In the rows, zero is written as 128.
One turn moves every row onto another: examples first, then more rows asked
j852: [129 109 157 121 146 106  98 147 133 147 104 132 134 125 128 130 114 122
  98 145 121 146 139 132 125 175 139]
j453: [122 104 143 148 110 127  92 126 161 109 107 118 141 155 115 137 122 128
 103  93 165 110 155 114 132 126 152]
j610: [140 113 129 119 139 124  97 134 132 130 100 136 144 143 123 104 125 128
 102 101 152 108 131 116 106 110 159]
j342: [139 115 131 133 149  85  98 113 183 125 115 102 134 119 118 103 135 137
 118 145 146 122 129 155 157 122 148]
j295: [135 113 133 133 154  83 118 128 185 125 104 113 141 123 109 107 146 144
 119 137 128 133 141 160 152 118 150]
j702: [112  87 166 122 140 106  85 146 150 146 112 133 133 131 124 129 105 120
  97 127 125 129 140 121 130 180 154]
j639: [137 116 136 123 148  79 102 112 188 126 111 104 136 110 118 103 137 141
 112 140 150 123 134 153 157 122 148]
j497: [123  97 159 119 135 108  89 136 144 143 113 128 134 123 134 133  99 117
  86 127 129 128 133 126 121 181 144]
j180: [153 106 153 136 168  95 100 131 186 140 117 124 147 122 124 114 102 158
 106 145 166 130 121 126 151 139 150]
j485: [147 112 148 157 173  99 101 130 172 143 120 118 144 139 124 122 112 160
 115 148 153 126 114 140 155 147 139]
j441: [131 118 138 122 151  74 107 115 186 131 111 107 138 116 115 105 147 146
 116 138 144 125 139 156 158 127 144]
j701: [135 109 131 140 112 122 103 131 145 108 102 137 144 156 124 124 130 123
 109 103 157 133 146 112 104 118 141]
j36: [130 113 136 126 156  75 106 121 184 130 110 114 139 122 111  98 149 144
 124 143 140 130 137 152 155 123 149]
j602: [120  97 166 114 147 105  92 154 148 149 104 135 135 122 119 125 111 125
  99 141 126 143 149 120 135 174 156]
j421: [149 123 152 132 168  87 114 125 176 145 114 124 149 121 132 124 116 167
 100 137 162 130 124 138 147 150 131]
j848: [137 117 137 126 150  82 120 122 188 124 104 110 142 114 113 111 144 146
 110 134 133 131 144 162 153 120 149]
j191: [119 111 147 127 109 115 105 129 161 113 100 130 147 145 119 134 132 135
  96  85 167 119 164 112 123 130 146]
j635: [122  88 158 128 138 113  81 141 146 141 114 129 131 132 128 128  97 113
  97 133 126 129 132 123 125 176 153]
j321: [133 129 128 135 136 128 101 120 126 132 106 115 141 148 127 125 130 133
  94  95 150  91 129 135 121 125 145]
j814: [121 109 140 135 140 129  88 129 144 134 107 114 141 150 112 121 125 135
 101  92 153  83 140 123 140 123 169]
j527: [142 119 127 132 151  82 103 114 176 126 112 108 136 120 120  99 141 137
 121 148 141 131 126 158 147 121 141]
j258: [127 101 154 138 146 118  86 146 134 143 111 122 128 133 125 131 106 117
 103 150 120 136 132 134 137 174 147]
j577: [114 100 145 148 120 121  98 146 151 115 107 137 142 175 103 123 139 135
 111 107 162 132 152 120 116 126 148]
j395: [119 107 136 136 149 124  93 143 134 137 102 133 142 164 108 109 139 134
 117  98 139 103 137 120 124 119 165]
j670: [117 127 139 121 144 112 111 132 129 142  98 132 149 154 119 121 149 146
 101  86 142  99 144 131 121 131 146]
j625: [149 116 126 135 148  89 116 120 180 120 107 109 139 117 117 108 136 137
 112 142 132 133 132 163 146 115 146]
j785: [113  97 162 128 138 108  89 138 144 145 114 124 133 131 129 139 107 122
  91 124 123 123 137 131 132 186 144]
j193: [120 110 152 127 110 116 104 134 161 113 104 132 145 151 111 131 132 139
  88  95 179 123 160 119 117 129 144]
j911: [114 101 167 126 146 109  92 147 148 149 108 120 132 127 120 138 112 128
  95 137 125 128 148 132 150 183 152]
j251: [120  96 160 116 139 103  93 142 141 144 111 136 136 128 132 128 108 120
  94 127 124 137 136 124 117 181 144]
j143: [117 102 140 146 120 118  99 142 150 115 102 139 144 169 111 123 141 130
 121 101 149 129 155 112 118 124 148]
j692: [118 102 147 149 113 128  92 133 160 109 111 120 138 163 107 134 125 133
  95 103 176 114 151 123 128 129 151]
j45: [128 110 162 118 138 110  95 136 144 145 107 117 132 113 131 140 103 124
  83 137 133 129 143 134 138 181 143]
j494: [132 108 138 137 113 121 101 136 147 110 105 137 142 160 116 122 129 129
  99 110 171 135 144 119 101 122 141]
j158: [127 117 136 151 111 126 101 126 143 109 111 121 140 165 118 137 129 132
  94 107 169 122 142 134 115 132 132]
j401: [131 116 132 153 110 128 100 121 142 107 108 119 140 159 125 138 129 126
 104  99 157 117 144 124 118 128 135]
j840: [142 112 135 128 148  86 114 121 192 121 106 106 140 110 112 110 133 141
 108 135 137 125 141 158 156 117 156]
j365: [117  96 157 131 141 109  89 141 138 146 114 130 133 138 131 133 107 117
  98 131 118 131 131 130 123 182 141]
j803: [148 105 154 133 174  89 104 139 182 144 114 135 149 128 121 109 111 161
 114 146 159 140 123 124 144 138 149]
j468: [111 116 148 139 117 113 110 137 147 118 106 133 146 168 109 135 147 143
  98  99 164 127 157 130 117 138 134]
j861: [139 116 131 123 153  77 105 120 180 127 110 116 137 120 117  94 144 139
 124 147 141 136 131 151 145 119 145]
j281: [155 121 146 137 169  89 113 127 168 143 114 130 149 128 134 117 116 161
 107 146 156 138 116 138 137 145 128]
j796: [136 112 154 149 176  90 107 135 178 147 116 123 147 139 118 123 122 167
 115 140 152 127 125 138 159 151 140]
j759: [112 117 144 141 117 111 111 134 149 118 100 133 149 162 116 136 149 140
 108  89 152 122 162 120 122 136 137]
j751: [126 114 144 107 137 117 101 132 147 136  98 132 148 134 117 115 131 139
  91  84 161  97 149 114 123 121 165]
j361: [135  98 157 124 139 117  83 144 146 140 110 120 129 116 126 129  93 115
  91 147 134 134 136 125 137 170 156]
j65: [144 111 130 132 152  86 115 127 185 121 105 115 140 119 113 101 139 137
 119 143 130 137 136 157 145 112 153]
j535: [144 114 130 138 148  91 112 118 187 120 109 102 138 117 113 112 133 138
 111 139 135 124 135 164 156 116 153]

j751 goes to j670
j796 goes to j803
And these:
j848 goes to j295
j692 goes to j193
j258 goes to j361
j639 goes to j441
j702 goes to j251
j143 goes to j701

One turn moves every row onto another: examples first, then more rows asked
j771: [ 94 126 106 118 124 117 103 135 125 117 172 106 124 122  96 148 177 109
 109 159 130 148 144 118 150 154 119 134 120  70 133 125 127 104 137 117
 123 123 105 131  95 138 131 126 117 119 137 152 103 178 152 119 155 123
 139  96]
j12: [ 81 109 102 129 122 108 118 132 117 107 157 128 139 131 101 154 160  97
 133 150 124 131 190 111 162 140 131 103 115 109 160 141 140 120 116 115
 117 127 104 120 102  95 177 138 103 156 124 152 133 147 141 132 138 128
 116 106]
j920: [ 94 106 110 123 133 112 111 134 126 113 161 100 123 114 119 148 180 124
 118 164 155 136 135 125 146 148 133 126 124  74 139 116 111 125 146 124
 138 128 110 139  94 143 145 113 103 116 144 144  98 166 148 128 158 113
 129  99]
j383: [ 75 107  77 115  89 116 125 133 120 129 175  86 151 118 124 140 165  95
 131 167 132 148 147 134 136 149 119 139  91  88 146 125 114 134 154 120
 133 140  83 123  89  92 148 158 120 153 103 162 108 146 141 131 130 151
 122 122]
j202: [111 133 125 112 144 130 147 122 106 134 143 128 119  89 124 128 156 102
 130 162 106 116 164 109  98 133 131 130  95  91 129 148 150 127 131 155
 131 139 114  94 100  94 161 135 113 123 146 132 113 136 106 135 177 135
 119 101]
j519: [ 84 104 110 134 146 105 120 128 124 103 161 115 141 123 113 154 173 119
 129 171 130 132 165 118 158 134 140  99 111 109 165 131 122 133 121 118
  98 115 104 112 114 102 173 126 109 156 131 143 134 142 135 146 142 116
 106 104]
j340: [ 81 118 112 158 128  84 107 140 132 134 144  92 164 103  94 143 197  89
 125 152 158 158 151 121 138 139 118 125 102 100 124 142 138 154 155 147
 133 135 117 115  84 103 175 123 103 159 121 160 112 146 121 141 157 137
 124 110]
j725: [ 77 128 111 146 127  81 118 138 136 144 159  85 146 116 109 149 186  87
 134 137 157 152 156 109 143 146 113 113 112 105 117 133 145 134 170 132
 135 134 116 135  78 116 156 127 101 157 118 160 122 133 129 127 176 141
 122 108]
j872: [ 84  99  70 148 107 120 112 135 121 115 155  80 155 125 110 134 176  95
 128 157 128 142 154 134 134 146 122 147  94  80 144 131 112 152 160 134
 143 144 100 119  90 100 163 147 123 142 104 152  93 158 150 128 130 144
 115 124]
j301: [127 107 112 108 128 103 155 123 116 128 142  87 120 104 127 118 151 100
 125 158 103 115 152 109 100 131 120 119  82 120 109 156 153 120 143 144
 115 129 113 117 115  88 148 133 123 126 110 133  86 120 131 145 149 149
 130 115]
j864: [ 78  97  87 126 131 141 110 131 127 111 161 106 159 120  94 130 187  97
 106 142 135 147 150 120  92 151 122 131  98  77 135 133 134 137 161  97
 101 134 115  95  98  99 168 149 123 129 112 123 111 164 151 130 168 126
  94 123]
j795: [ 75 120  99 124 129 156 118 139 142 120 161 108 142 132 114 135 167  99
 116 150 144 139 137 112 100 153 127 102 105  77 135 134 138 119 158  99
 106 142 105  98 101 103 163 135 131 128 132 114 122 158 156 143 168 123
  91 129]
j238: [ 79 135 124 148 126  80 119 143 144 132 142  83 154 105 120 164 182 105
 133 143 157 150 147 120 142 163 132 106 105 105 130 137 129 144 154 143
 126 140 127 136  91 109 169 124 100 149 126 157 115 136 135 142 148 142
 120 112]
j242: [107 133 117 114 132  82 162 128 122 140 144  89 113 121 111 145 176 119
 120 162 113 133 180 138 113 134 137 146 107 112 129 133 128 142 140 152
 118 128 115 112  94  98 136 117 101 129  92 127  99 140 148 137 146 169
 139  90]
j358: [ 76 124 141 108 129 109 111 135 108 110 160 130 130 115 100 122 182  96
 121 161 149 142 162 122 115 123 131 127  84  95 135 144 119 138 143  95
 113 139  92 118  82 121 139 128 122 139 109 141 128 133 114 150 167 137
 142 120]
j78: [ 96 100  97 132 114 131 119 139 129 107 160 115 144 113 124 143 190 108
 115 140 150 157 160 121 138 146 110 134 122 115 123 151 166 136 147 115
 112 130 124  90  97  78 158 126 136 137  83 138  97 153 141 171 129 128
 122 103]
j409: [127 113 117 104 126 113 152 149 137 138 161 113 114  81 124 117 162 108
 115 147 119 123 139 126  90 145 126 123 103  93 119 137 161 117 148 151
 126 139 120 111  89 106 150 140  90 123 141 136  85 138 124 120 147 156
 100  99]
j784: [ 91  96 106 139 138 107 109 127 118  95 158 127 141 125  87 143 183 104
 117 157 125 141 176 112 151 125 129 115 119 108 146 144 136 140 115 123
 112 117 113 104 116  96 183 129 118 157 119 154 111 156 141 138 131 116
 117 117]
j900: [ 86 105  86 128  99 117 115 139 118 120 158  78 150 128 127 150 157 104
 133 176 132 131 139 138 130 165 135 125  97  83 142 129 109 136 157 123
 135 154  94 133 101  93 160 148 130 148 126 151  99 156 165 139 130 141
 118 131]
j928: [119 125  80 116 138 145 155 128 115 131 153  98 135  90 124 128 142  92
 127 166 119 121 143 123 100 136 134 126 107  92 121 146 161 107 147 140
 114 124  79 121  94  87 155 116 115 116 139 114  93 141 124 130 145 120
 111 115]
j816: [126 106 108 101 119 112 151 105 131 126 145  89 126 131 107 129 142 105
 114 154 101 127 171 116 102 121 130 120  88 127 121 159 133 122 146 140
 109 140  89 112  98  80 164 128 128 127 114 122 107 141 145 148 133 162
 129 121]
j454: [114  62  98 120 117 133  95 126 137 116 164 109 146 110 114 143 167 103
 101 140 144 147 146 119 125 146 105 141 100 114 123 147 139 136 163 124
 143 158 131 114  75 117 158 146 124 125 127 161 116 164 140 152 156 130
 120  96]
j418: [ 67 116  91 126 129 130 129 127 133 107 162 112 152 126 113 136 165  95
 106 134 133 145 151 105 108 152 119 111 108  68 133 129 138 110 166  93
  95 127  97 103  97 107 168 144 122 141 114 124 108 141 143 120 174 129
  96 119]
j663: [103  80 107 100 111 126 104 137 147 111 178 110 135 113 129 143 153  96
 102 132 145 150 157 103 119 137 109 119  97 113 126 145 140 116 157 117
 127 162 115 119  68 118 155 149 108 122 139 164 132 149 136 152 154 139
 123  98]
j495: [117 120  90 103 117 141 160 115 129 139 158 108 129 102 111 120 151 106
 110 176 135 137 145 137  99 123 128 139 120  97 126 135 137 120 154 136
 124 128  66 113  76  96 147 110 119 122 129 101  92 155 126 140 151 134
 121  97]
j389: [123  96  83 109 142  91 153 118 130 145 165  80 140 120  95 154 147 104
 107 171 112 125 163 134  99 136 136 123 121 121 120 129 137 129 157 141
 109 130  93 131  85  93 162 127  97 154 140 134 115 150 162 118 158 142
 103 104]
j399: [ 87 125 107 114  97 114 123 133 126 111 157 106 142 114 138 149 172 111
 117 150 147 149 158 105 149 150 108 132 128 108 115 158 165 123 144 110
 110 121 115 107  92  83 151 120 148 139  88 147 103 140 133 158 147 130
 140 107]
j125: [125 129 119 101 111 100 148 131 149 148 157 101 122 106 110 135 168 119
 105 144 122 140 149 127  99 152 124 130 125  90 108 138 154 117 161 157
 122 144 118 103  82  89 164 128 104 129 134 129  83 162 146 121 143 172
 111 101]
j56: [ 88 114 101 126 120 123 126 129 144 120 159 104 129 122 147 144 173 116
 120 162 145 142 144 116 145 143 112 114 108 114 130 144 155 122 152 109
 107 124 124  99 114  84 152 117 145 148  77 132 105 140 142 172 140 133
 123 107]
j644: [128 107  84 104 140  98 142 142 120 146 164  73 136  95 116 149 145 100
 120 176 100 114 149 134  99 146 139 131  94 114 117 145 157 125 145 147
 107 130 107 133  95  84 149 132 103 141 133 155 111 140 148 123 136 144
 109 118]
j528: [101  69 108  99 108 125 104 132 147 131 167 108 125 112 143 140 161 110
 112 153 159 135 137 117 119 144 112 115  97 106 131 134 138 126 166 117
 146 164 135 115  87 108 162 144 110 134 130 153 119 155 145 158 162 140
 115 100]
j265: [111 141 115 123 153  97 150 146 120 144 143  95 107 100 125 148 165 104
 126 148 106 119 168 124 106 143 137 136  93 101 119 140 153 133 139 162
 128 137 136 115  97 104 133 121  93 120 109 150 105 134 138 128 151 156
 130 105]
j910: [109 135 112 120 144 122 161 110 115 148 132  91 148 120  89 160 165 113
 121 161 117 139 165 119 120 147 136 129 121 114 120 145 149 123 134 144
 101 113  88 100  87  89 151 104 117 123 135 111 128 149 140 136 174 127
 121  98]
j574: [100  95 100 133 131 116 100 136 129 112 146 101 139 118  82 140 187 109
 106 153 144 147 145 122 148 140 121 134 111  81 138 133 123 127 129 129
 133 122 114 123  92 138 150 112  98 110 134 148 101 179 149 128 146 116
 135  98]
j107: [108 114  98 125 149 119 170 134  99 147 133  86 143 110 109 149 157  97
 134 168 106 119 159 118 117 145 134 118  98 119 127 141 160 123 122 147
 109 112  98 106 105  87 139 119  98 132 127 131 123 126 140 139 167 121
 115 101]
j952: [120 125 118 114 140 125 153 117 117 139 161 132 119 106 103 157 150 110
 122 156 119 132 172 147 116 134 148 144 125 111 131 132 123 142 141 159
 147 153  88 119  66 111 150 126 106 134 146 142 117 149 132 124 143 146
 118 104]
j160: [108 122 127 117 132 114 157 103 135 136 145 127 122 106 119 128 159 111
 114 150 116 130 176 108 100 123 121 125 111 108 128 143 141 136 153 154
 131 139 115  89  87  96 177 135 115 144 132 117 114 136 112 135 185 156
 109  83]
j630: [ 78 142 148 117 140 125 112 127 137 116 160 128 126 104 114 137 179 106
 122 160 151 149 146 121 116 128 133 116  88 108 132 151 117 152 139 112
 118 141 113 114  95 121 149 124 140 134 114 143 133 136 114 161 156 133
 129 131]
j750: [119 122 101 122 153 132 162 137 106 140 161 123 118  91 113 148 151 105
 123 171 106 116 148 142 115 142 141 142 117  98 128 127 142 134 133 152
 140 128  94 119  87 119 130 128 107 137 141 148 104 138 129 114 153 125
 105 108]
j184: [ 81 117 125 131 151 121 106 125 122 108 158 129 139 103  90 128 191  86
 110 148 159 156 157 127 104 117 131 129  89 107 123 147 126 153 150 105
 118 138 105 115  90 116 154 120 128 136  99 138 114 142 119 157 153 123
 134 129]

j750 goes to j928
j816 goes to j242
And these:
j864 goes to j784
j358 goes to j771
j528 goes to j630

